128 stands for zero in the data rows.
Here is a table of points, one per row:
[131 145 122 147 148 139 125 119 120 140 141 115 110 134  73 141 113 139 121 104  51 106  96 101 159 119 130 136 141 112 134 142  98 130 130]
[153 129 131 138 120 106 157 120 133 144 136 127 176 134 109 106 177 166 116  87 131 135 158 111  97 139 147 123 155 141 109 146 126 123 139]
[140 127 114 145  81  79 112  89 140 104 121 157 138 132 143 163 120 130 131 145 129 110 117 130 126 107 107 151 116 115 141 101 112 144 136]
[150  98 102 150 102 131 106  94 131 111 143 162 139 132  91 152  78 129 105 164 137 148 171 117 141 114 139 145 105 110 131 132 122 116 130]
[164 117 123 141 121 129 116 105 145 125 137 129 142 152 136 170 136 142 153 110 140 138 125 139 130 125 119 151 119  84 131  59 125 165  98]
[160 165 159 101 114 111 153 131 108 122 101 146 118 135  99 134 150  91 133 107 152 121 128 122 155 107 114 110 111 181 166 121 162 128  89]
[139 111 136 135 126  86 122 154 109 110 120 145 119 131 152 102 126 140  88  92 170 118  67 151 173 118 167 135 143 121  87 110 108 103 137]
[129 113 109 131 153 126 147 141 112 144 168 116  87 126 144  84 142 126 141 149 105 137 162 160 140 105  70 155 130 107 124 108 119  68 155]
[126 120 106 134 124 143 151 123 126 186  94 104 118 132 118 111  66 158 140 102 136 130  90 128  98  99 138 133 111 171 161 169  87 156 193]
[101 140 143 170 156 109 114 159 159 134 125 143 143 111 124 150 108  89 137 164 133 159 122 152 113 148 149  99 151 151 136 102 107 119 130]
[119 144 100 123 133 137 144 110 159 117 135  52 127 100 145 155 118 112 122  92 143 139 154 120 149 151 134 142 137 119 146 101 141 113 152]
[140 148 132 137 131 106 118 100 116 131 148 124 144 126 131  66 125 174 135 182 133 146 142 169 136 165 163 121 125 127 149 141 162 138 128]
[121 124 148  86 137 139  70 124 158 149 130 155 123 147 160  99 129 112 126 165 161 109 128  76 121 126 161 150 164 119 145 139 113 126 144]
[130  98 166  81  83 131 179 133 123 117 139  80 149 143 114 153 117 102 130 149 133 113 155 156 100  87 131 115 105  99  73 173 136 130 136]
[ 89 130 141 180 156 168 128 165 148 120  99 143 142 150 133 144 137 112 154 146 128 110 145 123 118 110 121  74 158 106 131 131 114 124 136]
[134 108 137 146 114 123  92  95 117 126 162 130 127 138 150 124 142 183 174  93 128 149 168 162 152 142 124  88 135 146 107 150 119 152 121]
[116 138 151 135 168 134 104  92 138 154  97 114 135 116 144 128 145 134 111 147 158  99 126 130 121 118  61 162 149 125 136 147 146 124 159]
[147 117  94 153 138 134 105 163 115 110  89 142 165 131 144 103 135 110 143  97 122 124 151 105 165 108 116 105  91 141 150 168 143 126 107]
[154  99 168 131 137 118 146 123 114  89 170 126 179 128 125 147 117 124 139 149 120 128  95 141 124 106 112 153 130 120 155 102 129 138 158]
[113 142 131 131 125 122 129 146 103 134 122 136 142 133 115 104 122  97  80 115 133 148 136 112 159 112  69  92 115 139 178 121 158 141 137]
[134  95 155 121 125 126  91 147 166 140 124 157 101 150 129 113 137  98 106 101  99 114 106 127 137 146 130 108  86 144  67  99 169 152 158]
[ 81 150 161 147 120 124 140 128  99 130 137 116 135 135 173 125 110 135 122 105 132 104 126 106 103 114 146 145 100 118 127  98 123 130  74]
[137 130 153 148 127 113 139 142 147 103 140  85  66 120 112  83 122 112 147 146 107  80 182 149 147 128 121 156 124 154 127 132 105 143 121]
[124 140 150 140 130  98 155 129 104 135  94 134  98 146 109 178 143 131 142 138 133 131 122 138 121 174 119 162  95 124 141 152 132 138 143]
[114 155 126 160 114 175  86 125 133 113 106 125 152 134 135 140 130 138  81 130 121  98 123 159 128 130  88 163 175 160  92 149 147 112 137]
[113 104  90 108 112 143 140 144 115 121 116 138 129 126  81 105 149 127 151 125 145 126 113 146 148 162 114 151 147  94 147  77 126 183 150]
[135 145 109 126  90 144 142 154 129 128 144 159 120  90 166 130 116 120 142 118 128 103 147  92 127 152 134 137 117 113 136 125  98  90 156]
[120 124  82 109 153 125 145 140 171 144 152 121 146 106 148 145 138 106 141 113 122 125 126 167 131 133 141 106 142 122 138 142 119 138  72]
[123 120 106 128  99 132 137 107 151 121  96 156 149 178  80  87 147 124 148  92 142 130 141 154 111 148 124 160 120  96 155 114 119 114 114]
[136 153 148 108 121 170 108 135 124 174 130 144 165  97 152 136 115 135  91 144 141 124 115 164 139 176  54 159 144 147  86 138 113 137  77]
[138 150 148 141 112 132 155 107 106 116  93 146 128 139 165  75 122 149 140 160 131 133 115 167 139 152 158 111 129 105 121 155 132 133 131]
[ 85 132  81 127 157 104 150 132 152 156 152 137 154 137 127 143 144  92 144 169 120  88 136 142 147 134 145 123 130 147 125 134 114 139 112]
[ 93 134  82  56 108 145 140 104 106 131 157 126 128 152 153 120 125 164 134 160  91 126  97 104 123 116 134 120 106 174 140  99 139 109 116]
[154 144 116 119 151 118 142 130 112 132 151 162  98 104 168 126 128  97 132 112 104 124 158 121 101 133 117 151 133 141 126 115  91 128 159]
[142 161 111 137 129 110 107 159 153 111 172  96 136 158 106 116 131 141 101 117 139 146  92 114 130 150 159 148 124 154 104 146 149 139 152]
[ 97 153 157 113 137 157  70 158 112 159 166 147 114 136 105 171 153 153 162 128 162 131 163 128 143  93 163 150 141 128 134 143 127 123 138]
[137 134 147 150 141 143 133  84 128 161 137 113 109  98  88 126 137 143 142 145 125  89  88 108 122 124 134  85 101 104 132 114 119 105 101]
[123 108 153  96 147 132 109  81 170 131  60  99 146 100 142 141 144 133 141 144 139 125 144  99 180 124 146 173 141 152 129 151 135 103 116]
[140 153 112 156 122 124 153 148 136 113 143 120 154 141 143 123 119 128 193 155 141 135  94  81 161 127  97 104 120 132  68 131 151 131 159]
[ 77 138  99 117 131 120 151 108 152 124 143 154 123 104 156 134 106  95 140  90 122 129 108 177 127 110 142 138 148 115 129 161 151 121 123]
[ 89 114 137 167 100 129 116  93 101 141 127  97 125 109 147 121 116 137 126 116 123 116 150 119  98 104 149 105 129 166 132  86 130 135 144]
[118 111 110 134 122  91 160 114 129 142 127 141 125 126  84 124 146 145  65 144 150 136 127  86 123 138 118  97 157 124  88 131 133 118 120]
[129 112  88 108 143 160 142 111  89 129  92 100 115 110 144 118 124 145 132 125 125 125 119 118  98  97 148 118 134 161 103  75 132 142 138]
[138  96 140 150 112 111 134 158 112 122 107 124 117 139 158 175 169 146 166 125 107 137  85 136 115 171 139 136 142 118 157 143 151 113 140]
[111 121 156 138 138 107 126 168 100 146 134  97 158 127 101 115  75 140 112  95 102 106 158 114 109 144 144 152 136 119 135  94 143 112  99]
[124 136 139 138 144 135 128 102 127 111 144 148 102 104  99 118 130 131 135 118  79 128  67 122 118 106 134 141 141 125 129 140 118 107  89]
[111 159 154 147 117 144 137 114 151 122 129  95  81 119 126  95 130  97 131 124  92 172 133  91 119 123 134 147 141 100 129 128 105 130  94]
[134 161 169  99 114 139 134 159 177 133  87 139 126 116 118 147 137 146 111 147 111 140 137 167 140 113 125  70 144 132 145  80  98 102 155]
[141 109 121 154 122 133 121  95 120  85 128 170 157 121  98 131 143 107 127 152 115 143 155 135  89 103 124 156 107 139 132 134 119 135 137]
[111 107 173  86 142  97 128  86 131 109 142 149 125 153 143 115 114 157 160  87 136 164 143  90 121 167  65  90 144 129 125 146 131 139 135]
[126 153 149  49 161 130 124 166 144 117 102 160 126 116 113 146 108 154 128 143 117 115 156 123 133  97 154 121 159 111 139 129 147 138 142]
[113 112  98 129 106 127 134 158 112 102 122 138  97  96  92 144 140 137 138 152 148 143 113 138 113 157 128 147 135 105 142 147 157 149 146]
[131  98 161 134 131 168 131 147 123 128 153 146 121  86 106 111  95 137 140 129 123 112 118 108 102 157 145 110 107 141 139 123 133 112  90]
[133 132 116 147 119 103  91 160 151 142 143 126 128  99 158 115 158 140  75 118 121 138 131 115 131  96 108 102  71 109 158 152 163 141 149]
[149 137  94 106 131 151 143 145 140 123 152 121 123 121 156 138 131 115 123  98 115  99 150 107 112 152 137 128 134 123 143 141 117 105 149]
[159 125 110 141 145 129 142 110 116 123 102 129 105 170 181 139 123 143  79 159 115 135 148 129 118 145 153 113 140  97 139 140 144 167 112]
[133 114  86 120 138 115 100 184 134 135  77 104  96 142 125 121  92 168 154 143 136 150 106 135  78  99  82 155 100 154 110 111 110 109  65]
[127  83 169 111 131 155 151 138 124  91 170  95 156 150 131 134 146 111  76 148 146 148  90 147 124 114 139 140  98 126 165 148  80 135 126]
[186 122 133 139  93 131 124 138 119 174 152 123 115 146 123 121 133  70 146 122 151 151 104 119 150  83 131 117 174 152 158 134 175 135  92]
[134 153  98 132 172 145 126  77 137 120 152 122 100 137 117 165 105 103 122  99 164 110 134 166 119 146 134  90 119 134 134 120 139  84 140]
[138 125 119  60 108 106  41 111  75 108 101  70 157 122 105 129 132  68 145 131 112 133 118 144 105 140 130  82 111  83  98 152  94 129 141]
[130 103 114 140 114 130 146 131  95 132 101 133  98 152 143 178 132 140  85 153 106 157 158 128 153 167 150 124 130 126 127 144 125 130 125]
[136 143 143 133 162 136 154 132 118 150 114 150 148 124 126 114 146 104 131 106 133 180 131 114 149 118 166 159  85 129  59 110 154 136 150]
[132 130 115 132 134 113 150 143 127  95 142 133 115 124 109 125 148 157 102 109 178 128 133  95 135 124 115 100 141 130  91 148 104 155  93]
These points spread out most along one direction. Take the direction at right angles to it along which they spread out most. Go by this last direction. For each point below, how far along it does it lie, from 0 to 99? 50 is the average, and the first point above lies past it. One standard deviation of the points above along it is 16.
[138 150 148 141 112 132 155 107 106 116  93 146 128 139 165  75 122 149 140 160 131 133 115 167 139 152 158 111 129 105 121 155 132 133 131] -> 50
[ 81 150 161 147 120 124 140 128  99 130 137 116 135 135 173 125 110 135 122 105 132 104 126 106 103 114 146 145 100 118 127  98 123 130  74] -> 69
[147 117  94 153 138 134 105 163 115 110  89 142 165 131 144 103 135 110 143  97 122 124 151 105 165 108 116 105  91 141 150 168 143 126 107] -> 40
[126 120 106 134 124 143 151 123 126 186  94 104 118 132 118 111  66 158 140 102 136 130  90 128  98  99 138 133 111 171 161 169  87 156 193] -> 71
[120 124  82 109 153 125 145 140 171 144 152 121 146 106 148 145 138 106 141 113 122 125 126 167 131 133 141 106 142 122 138 142 119 138  72] -> 42
[129 113 109 131 153 126 147 141 112 144 168 116  87 126 144  84 142 126 141 149 105 137 162 160 140 105  70 155 130 107 124 108 119  68 155] -> 55
[154 144 116 119 151 118 142 130 112 132 151 162  98 104 168 126 128  97 132 112 104 124 158 121 101 133 117 151 133 141 126 115  91 128 159] -> 51
[127  83 169 111 131 155 151 138 124  91 170  95 156 150 131 134 146 111  76 148 146 148  90 147 124 114 139 140  98 126 165 148  80 135 126] -> 66
[186 122 133 139  93 131 124 138 119 174 152 123 115 146 123 121 133  70 146 122 151 151 104 119 150  83 131 117 174 152 158 134 175 135  92] -> 47
[154  99 168 131 137 118 146 123 114  89 170 126 179 128 125 147 117 124 139 149 120 128  95 141 124 106 112 153 130 120 155 102 129 138 158] -> 67
[153 129 131 138 120 106 157 120 133 144 136 127 176 134 109 106 177 166 116  87 131 135 158 111  97 139 147 123 155 141 109 146 126 123 139] -> 51
[130  98 166  81  83 131 179 133 123 117 139  80 149 143 114 153 117 102 130 149 133 113 155 156 100  87 131 115 105  99  73 173 136 130 136] -> 63
